In the data rows, zero lies at 4.5, halfway between 4 and 5.
Some points:
{5, 5, 4, 2, 4, 4, 1, 7, 3, 6, 5, 7, 6, 3, 7, 4, 1, 6, 4, 5, 4, 5, 4, 4, 5, 4, 2, 4, 4, 4, 4, 4}
{7, 0, 3, 3, 8, 3, 6, 3, 7, 5, 4, 4, 4, 3, 7, 6, 8, 3, 3, 5, 4, 5, 6, 4, 4, 6, 4, 5, 0, 5, 5, 3}
{5, 5, 4, 6, 5, 7, 6, 4, 4, 6, 4, 5, 5, 4, 6, 6, 6, 5, 3, 3, 5, 3, 7, 8, 4, 5, 2, 3, 4, 5, 4, 6}
{2, 6, 1, 2, 3, 9, 5, 9, 5, 3, 4, 6, 4, 5, 4, 3, 6, 4, 2, 3, 7, 9, 4, 3, 5, 3, 6, 5, 6, 6, 7, 6}
{7, 5, 4, 2, 5, 3, 5, 6, 5, 7, 9, 2, 3, 4, 1, 6, 3, 2, 6, 0, 5, 4, 5, 4, 3, 3, 5, 5, 6, 7, 5, 5}
{4, 7, 4, 4, 5, 3, 5, 4, 6, 6, 5, 3, 5, 6, 7, 7, 4, 5, 5, 4, 3, 5, 5, 7, 6, 5, 5, 7, 7, 4, 4, 3}
{4, 5, 3, 5, 5, 1, 4, 7, 4, 6, 5, 7, 5, 2, 4, 3, 6, 4, 0, 5, 3, 5, 6, 1, 5, 3, 6, 5, 6, 3, 1, 4}
{4, 3, 6, 5, 6, 2, 2, 7, 4, 6, 1, 5, 3, 4, 6, 4, 5, 3, 5, 3, 3, 5, 2, 7, 4, 1, 4, 4, 6, 4, 4, 3}
{5, 6, 4, 9, 6, 5, 4, 7, 7, 3, 4, 2, 3, 4, 4, 4, 4, 7, 4, 3, 5, 4, 6, 4, 9, 6, 3, 5, 5, 7, 5, 9}
{4, 3, 6, 7, 1, 3, 1, 3, 7, 5, 3, 6, 5, 6, 1, 6, 3, 3, 4, 7, 7, 4, 5, 6, 6, 4, 5, 3, 3, 5, 5, 4}
{6, 7, 4, 5, 1, 4, 6, 2, 3, 9, 4, 2, 5, 1, 3, 4, 5, 6, 1, 3, 3, 3, 2, 3, 4, 5, 7, 3, 5, 8, 5, 4}
{6, 6, 4, 3, 4, 3, 4, 5, 4, 3, 6, 5, 7, 8, 4, 4, 3, 6, 3, 5, 9, 2, 5, 8, 2, 5, 4, 4, 1, 7, 5, 5}
{5, 5, 5, 6, 5, 6, 6, 6, 8, 9, 4, 4, 8, 3, 6, 2, 5, 5, 7, 7, 8, 4, 5, 6, 5, 3, 4, 4, 4, 3, 2, 6}
{4, 6, 3, 6, 4, 5, 2, 4, 5, 5, 8, 1, 5, 5, 2, 6, 6, 3, 4, 5, 5, 5, 5, 4, 4, 5, 2, 2, 5, 1, 5, 1}
{5, 4, 5, 8, 8, 4, 4, 5, 1, 3, 6, 5, 7, 5, 4, 8, 4, 3, 6, 5, 6, 9, 2, 4, 4, 5, 7, 9, 6, 7, 2, 7}
{4, 7, 4, 4, 3, 4, 6, 5, 5, 2, 4, 7, 8, 7, 5, 8, 5, 4, 3, 3, 4, 2, 5, 3, 5, 7, 8, 4, 3, 2, 6, 2}
{6, 5, 3, 4, 2, 5, 5, 7, 2, 2, 3, 6, 6, 2, 5, 4, 5, 5, 7, 5, 6, 5, 6, 4, 4, 7, 2, 6, 4, 6, 6, 5}
{4, 4, 6, 5, 4, 4, 4, 4, 3, 3, 4, 3, 3, 3, 5, 2, 6, 2, 5, 5, 4, 4, 5, 8, 7, 4, 6, 5, 6, 2, 5, 5}
{6, 6, 5, 5, 7, 3, 5, 3, 7, 5, 6, 7, 5, 5, 5, 4, 5, 6, 7, 5, 6, 4, 5, 4, 5, 0, 7, 5, 5, 4, 6, 3}
{7, 6, 5, 6, 3, 5, 4, 4, 2, 4, 6, 5, 1, 6, 7, 4, 4, 3, 4, 3, 6, 3, 8, 4, 5, 6, 7, 3, 6, 2, 2, 6}
{5, 9, 3, 3, 4, 4, 1, 1, 4, 4, 0, 4, 4, 3, 5, 2, 3, 6, 7, 3, 7, 6, 3, 3, 5, 5, 5, 5, 4, 3, 4, 2}
{6, 7, 9, 2, 5, 4, 6, 4, 2, 4, 6, 3, 3, 4, 4, 5, 6, 5, 6, 3, 4, 3, 3, 2, 8, 3, 4, 4, 3, 2, 5, 8}
{3, 2, 4, 2, 6, 4, 5, 3, 7, 6, 4, 4, 5, 5, 4, 3, 6, 6, 3, 4, 4, 4, 6, 7, 3, 6, 8, 7, 5, 5, 1, 5}
{5, 6, 7, 4, 5, 4, 5, 7, 5, 6, 5, 4, 3, 4, 5, 3, 3, 5, 5, 5, 3, 3, 4, 4, 5, 9, 6, 8, 5, 6, 7, 1}
{6, 4, 8, 4, 2, 3, 4, 7, 6, 3, 3, 4, 5, 3, 4, 6, 3, 4, 2, 6, 3, 7, 6, 3, 5, 6, 5, 4, 6, 6, 4, 6}
{4, 6, 2, 3, 6, 2, 5, 4, 3, 4, 4, 3, 7, 3, 3, 2, 3, 3, 3, 3, 4, 8, 5, 5, 5, 3, 4, 2, 4, 5, 3, 4}
{4, 4, 2, 6, 4, 4, 5, 3, 3, 3, 4, 6, 4, 2, 4, 6, 5, 3, 6, 5, 4, 5, 5, 2, 5, 4, 5, 4, 5, 3, 8, 3}
{9, 3, 4, 1, 7, 5, 7, 6, 2, 4, 4, 5, 2, 5, 3, 5, 2, 6, 3, 6, 4, 6, 6, 7, 6, 4, 5, 5, 5, 1, 4, 2}
{6, 5, 4, 6, 4, 7, 1, 7, 4, 1, 4, 1, 4, 7, 6, 3, 7, 9, 3, 7, 4, 4, 5, 3, 0, 3, 6, 5, 6, 4, 5, 3}
{7, 3, 2, 5, 4, 3, 5, 4, 5, 4, 3, 1, 5, 4, 1, 5, 6, 6, 4, 6, 3, 5, 0, 5, 6, 4, 3, 7, 3, 3, 4, 5}
{3, 4, 6, 4, 5, 7, 4, 3, 3, 4, 2, 5, 4, 4, 8, 6, 4, 5, 3, 6, 6, 5, 4, 4, 4, 3, 7, 5, 1, 6, 4, 4}
{4, 4, 4, 4, 2, 5, 4, 2, 4, 4, 5, 6, 4, 4, 5, 6, 3, 3, 3, 6, 7, 4, 3, 7, 4, 4, 3, 6, 4, 5, 3, 4}
{4, 2, 3, 2, 4, 7, 2, 5, 1, 6, 4, 4, 5, 5, 6, 6, 6, 1, 5, 6, 6, 2, 4, 5, 7, 3, 6, 2, 5, 6, 4, 5}
{6, 4, 2, 4, 3, 5, 5, 5, 5, 6, 4, 5, 4, 5, 3, 2, 4, 4, 4, 4, 6, 3, 4, 2, 2, 6, 6, 5, 3, 3, 3, 7}
{6, 5, 3, 6, 3, 6, 5, 4, 5, 4, 4, 6, 7, 3, 3, 3, 6, 6, 6, 4, 0, 4, 5, 6, 7, 5, 9, 2, 2, 5, 6, 5}
{5, 4, 3, 5, 7, 5, 5, 5, 6, 5, 2, 5, 2, 8, 7, 7, 3, 6, 5, 6, 4, 5, 0, 3, 5, 9, 5, 0, 6, 4, 4, 5}
{2, 6, 2, 4, 3, 6, 7, 2, 7, 3, 5, 6, 2, 6, 5, 4, 5, 5, 3, 3, 4, 3, 3, 4, 6, 2, 2, 7, 6, 5, 3, 4}
{5, 3, 4, 3, 5, 1, 6, 3, 5, 3, 5, 6, 3, 5, 3, 4, 3, 6, 5, 9, 5, 6, 5, 4, 2, 6, 4, 1, 5, 4, 6, 6}
{2, 3, 5, 9, 4, 6, 9, 7, 4, 4, 3, 4, 5, 5, 6, 4, 0, 3, 3, 0, 4, 5, 2, 6, 2, 4, 4, 4, 3, 2, 6, 2}
{6, 6, 4, 4, 3, 4, 6, 5, 6, 3, 2, 2, 2, 6, 4, 4, 8, 0, 8, 5, 6, 5, 5, 4, 4, 4, 3, 4, 5, 7, 3, 1}
{2, 2, 5, 3, 6, 5, 3, 6, 5, 2, 4, 4, 5, 5, 7, 3, 4, 6, 6, 1, 4, 5, 6, 2, 5, 5, 4, 5, 1, 5, 2, 3}
{4, 2, 7, 5, 2, 3, 2, 6, 6, 6, 4, 6, 6, 7, 4, 5, 7, 2, 5, 4, 3, 4, 4, 3, 3, 4, 4, 5, 3, 2, 7, 6}
{4, 3, 4, 4, 0, 3, 6, 3, 3, 5, 5, 3, 4, 5, 8, 7, 4, 7, 8, 4, 3, 7, 6, 5, 3, 3, 5, 7, 4, 5, 4, 6}
{5, 1, 3, 6, 3, 5, 3, 3, 3, 5, 7, 7, 5, 5, 4, 5, 5, 7, 8, 2, 4, 7, 6, 4, 6, 7, 2, 2, 7, 5, 2, 2}
{2, 4, 4, 4, 4, 1, 4, 3, 5, 5, 5, 3, 5, 6, 6, 4, 2, 6, 5, 5, 5, 4, 4, 7, 6, 3, 5, 5, 6, 4, 8, 6}
{4, 4, 6, 5, 6, 3, 6, 3, 0, 3, 4, 6, 7, 5, 2, 4, 7, 7, 4, 3, 6, 0, 3, 5, 3, 4, 3, 5, 6, 4, 3, 4}
{1, 5, 3, 2, 6, 6, 3, 6, 3, 3, 6, 1, 8, 4, 4, 7, 2, 3, 7, 7, 2, 2, 5, 5, 5, 5, 5, 4, 5, 4, 3, 6}
{4, 4, 6, 6, 5, 8, 3, 3, 6, 6, 4, 5, 4, 3, 3, 5, 3, 3, 4, 6, 5, 4, 5, 4, 3, 7, 4, 6, 5, 4, 3, 3}
{0, 6, 4, 6, 4, 3, 9, 6, 6, 3, 5, 6, 4, 4, 4, 5, 3, 5, 6, 7, 5, 4, 5, 5, 2, 5, 4, 4, 2, 4, 3, 6}
{5, 3, 5, 5, 4, 3, 3, 3, 5, 3, 2, 5, 5, 4, 4, 3, 7, 3, 3, 3, 4, 6, 5, 9, 3, 7, 6, 4, 5, 4, 7, 7}
{4, 6, 4, 6, 6, 7, 5, 3, 2, 8, 3, 6, 4, 9, 3, 1, 4, 3, 4, 7, 1, 7, 7, 4, 7, 4, 2, 7, 2, 4, 6, 4}
{4, 4, 6, 6, 6, 4, 4, 4, 5, 2, 5, 4, 2, 1, 4, 6, 4, 6, 2, 5, 6, 3, 6, 4, 6, 2, 3, 3, 3, 7, 5, 2}
{7, 3, 3, 3, 2, 6, 3, 5, 6, 5, 6, 5, 4, 4, 7, 5, 5, 5, 2, 3, 6, 4, 3, 4, 7, 6, 1, 6, 4, 4, 6, 4}
Along one direction, these points spread out more than along any other. Take the direction at right angles to it along which they spread out most. Go by this last direction. How far along it is each point below, from 0 to 99? 50 is the average, and the first point above lies past it. One standard deviation of the points above along it is 16.
{6, 3, 5, 4, 4, 4, 6, 2, 5, 2, 6, 3, 8, 6, 7, 1, 3, 2, 1, 5, 6, 5, 3, 2, 8, 5, 4, 5, 7, 4, 3, 5} 53
{2, 2, 7, 4, 4, 6, 8, 3, 3, 8, 4, 3, 3, 5, 4, 5, 4, 4, 5, 6, 5, 6, 5, 2, 3, 5, 3, 4, 4, 6, 5, 6} 49
{6, 7, 6, 6, 4, 4, 6, 4, 5, 5, 4, 6, 6, 7, 6, 5, 6, 4, 3, 6, 2, 4, 6, 5, 3, 2, 2, 4, 5, 9, 3, 4} 45
{3, 2, 4, 5, 6, 3, 5, 7, 4, 6, 4, 5, 7, 5, 5, 2, 4, 4, 7, 4, 6, 2, 3, 5, 4, 4, 5, 4, 7, 9, 7, 3} 45
{4, 4, 6, 1, 4, 7, 5, 5, 6, 3, 4, 8, 5, 3, 2, 5, 5, 4, 6, 5, 2, 2, 2, 5, 3, 5, 4, 4, 8, 6, 5, 6} 45
{7, 2, 2, 7, 5, 7, 4, 4, 5, 2, 6, 6, 1, 3, 4, 4, 2, 4, 5, 4, 3, 3, 4, 4, 4, 1, 6, 4, 2, 5, 6, 6} 56
{2, 7, 4, 5, 4, 4, 4, 7, 4, 4, 6, 3, 1, 3, 5, 5, 7, 5, 4, 6, 4, 5, 2, 6, 5, 5, 3, 5, 3, 4, 2, 4} 59
{0, 3, 5, 3, 7, 4, 2, 4, 4, 7, 7, 3, 3, 6, 3, 6, 7, 7, 4, 3, 6, 5, 5, 5, 7, 5, 6, 5, 4, 6, 7, 4} 42
{5, 6, 4, 4, 8, 5, 3, 5, 6, 7, 2, 6, 7, 3, 5, 8, 5, 5, 6, 3, 7, 5, 5, 4, 3, 5, 3, 5, 5, 2, 6, 8} 49
{4, 6, 3, 3, 5, 3, 2, 3, 5, 3, 2, 3, 3, 7, 3, 4, 2, 5, 4, 2, 1, 4, 7, 3, 3, 4, 3, 5, 6, 6, 3, 8} 55
{5, 4, 9, 3, 3, 7, 5, 5, 7, 3, 5, 5, 6, 6, 1, 5, 3, 7, 5, 3, 5, 9, 4, 5, 6, 3, 6, 3, 5, 4, 3, 3} 55
{4, 8, 6, 4, 6, 4, 4, 2, 6, 4, 9, 8, 4, 4, 6, 2, 6, 2, 4, 4, 2, 6, 2, 5, 2, 6, 4, 3, 2, 6, 5, 5} 45
{6, 4, 5, 4, 6, 6, 4, 2, 6, 3, 6, 3, 7, 2, 6, 5, 2, 5, 4, 5, 3, 5, 5, 3, 3, 5, 3, 4, 7, 3, 8, 4} 52
